Here is a table of points, one per row:
tensor([-12, 0, -33, -2, 30, 17, -24, 6, 82, 30, -30, 58, 32, 5, 12, 65, -66, -47, -34, -35, 13, 9, 62, -8])
tensor([-24, 42, -11, -77, 38, 53, -24, 6, -46, -4, -16, 10, 43, 29, 7, -43, 12, 18, 16, 7, -58, -4, 2, 8])
tensor([44, 65, -20, 28, -32, -41, -10, 28, 57, 9, -12, 21, 33, 62, 47, 4, 17, 15, -18, 3, 49, -70, 2, -24])
tensor([2, 6, 4, 41, 5, -33, 11, 7, 9, 7, -16, -62, -17, -9, -35, -49, 12, -13, 10, -70, 10, 8, 3, 7])
tensor([-4, -19, 39, -20, -5, -43, -1, 24, -39, 37, 10, -25, -9, 37, -56, 20, -26, -15, 43, 49, 49, 30, 23, 6])
tensor([-34, -9, -38, 56, 22, -5, 27, 13, 56, -11, -28, -16, -17, -37, -12, 63, 10, 17, 32, 23, -15, -34, -8, 22])
tensor([19, 10, 24, 2, 44, 12, 30, 21, 17, -4, -8, 1, 4, -26, 32, -20, 16, 27, 50, 34, 36, 28, 13, 31])
tensor([-10, -8, 21, 28, -30, 10, 28, 43, 65, 6, 18, 22, -26, 9, -80, 0, 12, -17, 8, 28, 18, -24, -51, 59])
tensor([42, -16, -12, -16, 35, 8, -25, 18, -7, 4, -5, 16, -27, 16, -30, 46, -3, 24, 15, -6, 13, -22, -6, 4])
tensor([75, 41, -23, -16, 50, -34, -12, -38, -50, 25, -4, -31, -10, -20, 19, -27, -1, 15, -66, -24, -19, -56, 6, 23])
tensor([-5, -24, -20, -15, 14, 9, -1, -46, 10, 60, 24, 32, -34, -29, -3, -35, 10, 28, 17, -68, -41, 34, 7, -44])
tensor([-30, -82, 4, 51, 4, 8, -6, -16, -16, -42, -12, 11, -60, 17, 10, 5, 0, -30, 5, -37, 18, 1, 1, 21])
tensor([-58, 10, 21, 66, -5, -6, 21, 64, -32, -5, 28, 63, 30, -23, 15, -43, 5, 27, -38, 29, -32, -30, 20, -16])
tensor([-60, 28, 0, -43, 16, -26, -18, 51, -18, -31, 12, 2, -39, 80, 56, -38, -25, -46, 21, -81, -38, -6, 8, 28])
tensor([60, -2, 25, -24, 10, -7, -23, 33, 22, -21, -21, 11, -11, 6, -20, 12, 46, 33, 25, -21, 8, 7, -39, 6])
tensor([-5, -42, -13, -48, 21, -23, 46, -24, -7, 6, 23, -54, 18, 6, 8, 35, 8, 12, 71, 40, -8, 4, -48, -44])
tensor([-47, -73, 54, -2, -48, -31, 37, -31, 41, 19, 53, -6, 17, 12, 78, 91, -7, 3, 5, -17, -30, -42, -27, 64])
tensor([8, 12, 11, -47, 8, -4, 20, -31, -9, 20, -54, 48, -8, -40, 23, -42, 39, -30, -22, -5, 0, -60, 1, 15])
tensor([-9, -34, 18, 24, 8, 43, -31, -41, 15, -14, -48, -23, -37, -21, 15, 5, 34, 25, -58, -15, -37, 0, 11, 2])
tensor([-34, 17, 37, -37, -43, -70, 41, 15, -56, 31, -51, -19, -4, -21, -17, -13, 24, -58, 45, 46, -9, 23, 13, -2])
tensor([-24, 23, -7, 4, -45, -5, -25, -13, 16, -43, 44, 2, 39, 4, 13, -40, 17, 50, 51, -36, 6, -16, 48, -26])
tensor([-10, 31, -11, 7, -1, 15, 10, -18, 41, 25, 20, 6, -74, -27, 6, -67, -52, -17, -24, -25, 28, 39, 7, -21])
tensor([25, -5, 22, -8, 24, -4, -7, 23, 22, 41, -52, -44, -80, -57, 3, 18, -77, 27, 31, -7, -29, -29, 6, -9])
tensor([26, 15, -2, 3, 13, 37, -31, 15, 22, -5, -38, 47, -6, 12, 28, 1, 18, 26, 15, 64, 9, -22, -48, 76])
tensor([18, 41, 16, -26, 1, 26, -20, 6, 6, -23, 44, -50, -66, 18, 10, -7, 46, -63, -18, 29, 45, 38, -26, -24])
tensor([47, -25, 21, -8, -27, 7, -7, 28, -7, -28, 44, -31, 3, -31, 44, 26, -5, -22, 36, 44, -10, 21, -36, -4])
tensor([8, -8, -67, -16, -23, 40, 16, 5, -6, -2, -29, 11, 36, -39, -11, -29, 43, 16, -28, -11, -16, 24, 44, 68])
tensor([55, -16, 24, -41, -34, -4, 10, 33, -6, -21, 50, 30, 24, -76, 5, -24, -2, -27, -19, -4, 23, 35, -18, 0])
tensor([33, -4, 54, -65, -62, 46, 35, 23, 20, -42, 31, 12, -31, -13, -14, 25, 54, -56, -18, 28, -42, -57, 73, -28])
tensor([14, 35, 10, -70, -8, -28, -13, -36, 10, 12, -7, 14, 21, 2, 17, -2, 2, 24, -24, -11, -8, -8, 58, -11])
tensor([12, -57, -47, 3, 35, -17, 10, 17, -9, -45, 63, 34, 25, 22, -41, 16, 30, -4, 28, -17, 17, 14, 29, -9])
tensor([-1, 15, 22, 39, -33, -9, 25, 8, 1, 37, -36, -27, 66, 10, 10, -31, 22, -24, 53, -26, -7, -15, -51, 0])
tensor([30, 19, 17, -2, -1, -3, -4, -31, -26, -26, -25, -37, -7, -32, -28, 17, -54, 30, 20, -20, 5, -2, -5, 41])
tensor([44, 0, -27, -10, 10, -18, 15, -76, -27, -24, 31, 37, -24, 43, 48, -2, -2, -21, 10, 34, -46, -25, 15, 52])
tensor([38, -53, -56, 22, -50, 66, -10, 27, -20, -13, -25, -37, -2, 56, 16, -12, 11, -3, -25, 46, -3, -40, -7, -65])
tensor([29, 1, 17, -46, 17, -21, -6, -7, 62, -46, -33, 34, 22, 32, 6, -34, 3, 23, -24, -10, -54, 23, -42, 11])
tensor([31, -24, 24, 13, -83, -7, 23, 55, -1, 11, -18, -57, -8, 20, 1, -31, -22, 51, -18, -38, -21, 67, 58, -14])
tensor([-43, 40, -26, 19, -62, 13, 102, -8, -19, 23, -9, 37, -67, 68, 6, 3, -7, 22, -5, 18, -38, -16, -13, 22])
tensor([-2, 33, 52, 16, 46, 70, 75, 30, -1, 21, -24, -43, 37, -18, 18, 3, -23, 65, -16, 25, -7, 2, 28, -12])
tensor([21, 12, 15, 25, -46, -11, -97, 40, -34, 40, -25, -36, 22, 6, 30, 34, -52, 7, 2, 42, 9, 36, 39, -12])
tensor([34, -9, -36, 60, -32, -24, -9, -8, -60, 22, 26, 26, 4, 0, -58, -36, -3, 38, 15, 0, -48, 49, -7, -57])
tensor([13, 39, -28, -21, -37, 35, -21, -22, -21, 30, -1, 10, -37, -1, -33, 9, 23, 3, 20, 28, -30, -61, 17, 34])
tensor([45, 17, 49, 20, -22, -13, -19, 8, -37, -5, 13, 63, -1, -42, -6, 22, 14, 33, 33, -2, 42, 84, 27, 58])
tensor([-16, 24, -4, -2, 15, -19, 17, 12, -4, -65, 12, -45, 55, -1, 49, -16, -25, 28, 12, -25, -23, 7, -57, 9])
tensor([26, -61, 28, -72, -36, 13, -22, -42, -4, -12, -18, -2, -4, -7, -16, 0, -24, 13, -24, -4, 57, -3, -11, -27])
tensor([-14, -11, 29, 43, 56, -18, -45, -52, 17, -15, -1, 22, -14, 72, 16, -30, -34, 14, 62, 38, -10, 3, 30, -40])
tensor([21, -7, 2, 39, 44, 29, -39, 26, 44, -9, 40, 17, -27, -14, -9, -66, -5, -27, 58, 29, -11, -10, 30, -2])
tensor([18, -34, 15, 3, -10, 89, 7, 10, -19, -19, 33, -30, 18, -41, -41, -51, -70, 17, 13, -22, -20, 19, -21, 22])
tensor([-49, -51, 74, 25, 36, 53, -58, 11, -15, 17, 53, -18, -9, 3, -8, 16, 92, 16, -15, -23, 0, 9, -17, -1])
tensor([-55, -17, 58, -17, 7, -23, -56, 40, 36, 63, -36, 39, 47, -12, -37, 2, -5, -14, -41, 13, -38, 0, -38, -38])
tensor([-43, -19, -37, -6, 9, -58, -45, 13, -34, -36, -12, 8, -34, -3, 6, 21, -11, 9, -7, 11, 10, -26, 21, -28])
tensor([-21, 25, -42, 25, -10, -84, -32, 20, 45, 12, 33, 12, -20, -25, 7, -19, -9, -50, -8, -2, -38, -32, -43, 30])
tensor([17, 22, 30, 47, 79, -46, 59, -70, 25, -22, -3, -26, 71, -2, -66, 7, -37, -81, -40, 43, -29, 14, 53, 34])
tensor([1, 32, 12, 39, -19, -38, 11, 1, -61, 9, 61, 19, -1, -11, 54, 25, -39, 21, -23, -36, 20, -39, 4, 16])
tensor([-36, 76, -98, 2, -19, 49, -15, 16, 23, -41, -2, 8, 21, -47, 46, 92, 28, -61, 34, 3, -25, -5, 42, -6])
tensor([13, 3, -29, 7, -27, 2, -58, -75, 29, 29, 27, -29, 58, 0, 3, -11, -10, -75, -9, 3, -5, -9, -77, -1])
tensor([27, -19, -22, 5, 3, -3, -8, 6, -71, 21, -39, 36, 30, -53, 43, 6, -75, 5, 1, -2, 17, 11, -57, -49])
tensor([-18, -12, -32, -27, 4, -30, -29, 4, 11, 28, 65, -64, 0, -40, -39, 1, -5, 46, 31, -20, -41, -3, -4, -27])
tensor([-4, 34, -52, -9, -63, -4, 16, 17, 25, 48, -6, 16, -9, 50, -8, -39, 16, -13, -44, -15, 50, -37, 22, 37])
tensor([-4, -20, 24, 52, -29, -14, -21, -37, 54, 13, -35, -7, 13, 14, 53, -12, -5, -15, 11, -1, 10, 54, 17, 2])
tensor([3, 12, 16, 26, 23, 5, -13, -20, -16, 31, -50, 45, -33, 17, 2, -14, 57, 37, -15, -17, -15, 13, -11, 21])
tensor([-4, 25, 44, 10, 28, 19, 31, 11, -13, -20, 33, -33, -34, -30, 12, 23, -3, -14, -36, -16, 31, 60, -68, -48])
tensor([-52, -21, 26, -18, -52, -8, 3, -60, 45, -37, -39, -12, 33, -10, -46, -33, -16, 40, 18, 12, 40, -14, 3, 27])
tensor([-25, 26, -13, -10, 9, 33, 34, -37, 9, 79, 39, 7, 0, 33, 12, 8, -36, 46, 57, 15, 50, 24, -2, -20])
tensor([-29, 14, -25, 4, -3, -46, -14, -25, 23, -50, 9, -39, -14, -24, 7, 17, 86, 10, -4, 24, 30, -1, 10, -34])
tensor([15, 54, -20, 19, 8, 35, -9, -25, 9, 31, 16, -45, 36, 40, -70, 75, 24, -41, -26, -24, -18, -3, 8, -2])
tensor([-12, -10, -32, -51, 40, 49, 20, 18, -9, 37, -24, -9, 32, 54, 13, 1, -21, -6, -24, -18, 44, 38, -13, 53])
tensor([-27, -2, 14, -23, 34, -8, -50, 39, -24, 3, 23, -7, 4, -34, 4, -26, 0, -15, 4, 16, 51, -12, 13, 9])
tensor([6, -51, -38, -13, 44, -59, 32, 34, 51, 42, 15, -33, -12, -8, 23, 36, 45, 15, -69, 17, -20, 25, 8, -15])
tensor([-10, 41, 4, -14, -4, -17, 3, -31, 46, -43, 2, 24, -25, -13, -4, -23, -35, 55, 8, 18, 28, 14, -22, -54])
tensor([-13, 34, -1, 3, -11, 24, -21, -30, -47, -25, 26, 19, -21, 28, -20, 32, 9, -3, -82, 83, -37, 26, 6, -22])
tensor([60, -18, 0, -26, 43, 17, 66, 42, -18, 9, -6, 22, 12, 61, -5, 13, 23, -51, 3, -2, -7, -79, 12, -56])
tensor([-45, -4, -72, -20, 20, 1, 24, 23, -19, -34, -57, -19, -18, 26, 2, -4, -35, -12, -35, -10, 6, 25, 24, 48])
tensor([19, -34, -5, 19, 16, -15, 25, -25, -32, -16, 28, 10, 6, -20, -33, 53, 36, 21, -11, -48, 72, 18, -26, -43])
tensor([-17, -4, 14, 23, 4, 52, 21, -23, -24, -23, -88, -4, 3, -59, -15, 11, 8, -18, 36, -49, 3, 2, -4, -48])
tensor([-28, -108, -37, 6, 9, -26, 10, 4, -9, 3, 9, 12, 8, -26, 21, -9, 20, -68, -6, 58, -3, 31, 3, -5])
tensor([-82, -10, 31, 15, 30, 14, 23, -19, -18, -17, 1, -15, 36, -17, -2, -22, -32, 0, -34, -7, 86, -81, 28, 6])
tensor([9, 18, 19, 43, 1, 6, 7, -19, -58, 4, -1, 17, 27, 28, -22, 26, 25, -7, 10, -47, 21, 22, 1, -9])
tensor([10, 30, -1, -18, 1, 1, -13, 41, -16, -60, -14, 41, -11, 58, -70, 14, -41, 16, -26, -24, -38, 3, -56, 31])
Along one direction, these points spread out more than along any other. How far along it is each point below, from 0 to 99? 50 is the average, and the first point above lies past it. One standard deviation of the points above along it is 16.
tensor([18, -34, 15, 3, -10, 89, 7, 10, -19, -19, 33, -30, 18, -41, -41, -51, -70, 17, 13, -22, -20, 19, -21, 22]) --> 20
tensor([19, 10, 24, 2, 44, 12, 30, 21, 17, -4, -8, 1, 4, -26, 32, -20, 16, 27, 50, 34, 36, 28, 13, 31]) --> 38
tensor([60, -2, 25, -24, 10, -7, -23, 33, 22, -21, -21, 11, -11, 6, -20, 12, 46, 33, 25, -21, 8, 7, -39, 6]) --> 42
tensor([8, 12, 11, -47, 8, -4, 20, -31, -9, 20, -54, 48, -8, -40, 23, -42, 39, -30, -22, -5, 0, -60, 1, 15]) --> 71
tensor([-47, -73, 54, -2, -48, -31, 37, -31, 41, 19, 53, -6, 17, 12, 78, 91, -7, 3, 5, -17, -30, -42, -27, 64]) --> 58
tensor([44, 0, -27, -10, 10, -18, 15, -76, -27, -24, 31, 37, -24, 43, 48, -2, -2, -21, 10, 34, -46, -25, 15, 52]) --> 78
tensor([29, 1, 17, -46, 17, -21, -6, -7, 62, -46, -33, 34, 22, 32, 6, -34, 3, 23, -24, -10, -54, 23, -42, 11]) --> 60
tensor([9, 18, 19, 43, 1, 6, 7, -19, -58, 4, -1, 17, 27, 28, -22, 26, 25, -7, 10, -47, 21, 22, 1, -9]) --> 42
tensor([-52, -21, 26, -18, -52, -8, 3, -60, 45, -37, -39, -12, 33, -10, -46, -33, -16, 40, 18, 12, 40, -14, 3, 27]) --> 42
tensor([25, -5, 22, -8, 24, -4, -7, 23, 22, 41, -52, -44, -80, -57, 3, 18, -77, 27, 31, -7, -29, -29, 6, -9]) --> 35
tensor([-10, 31, -11, 7, -1, 15, 10, -18, 41, 25, 20, 6, -74, -27, 6, -67, -52, -17, -24, -25, 28, 39, 7, -21]) --> 42
tensor([-10, 41, 4, -14, -4, -17, 3, -31, 46, -43, 2, 24, -25, -13, -4, -23, -35, 55, 8, 18, 28, 14, -22, -54]) --> 39
tensor([21, 12, 15, 25, -46, -11, -97, 40, -34, 40, -25, -36, 22, 6, 30, 34, -52, 7, 2, 42, 9, 36, 39, -12]) --> 36
tensor([-34, 17, 37, -37, -43, -70, 41, 15, -56, 31, -51, -19, -4, -21, -17, -13, 24, -58, 45, 46, -9, 23, 13, -2]) --> 47
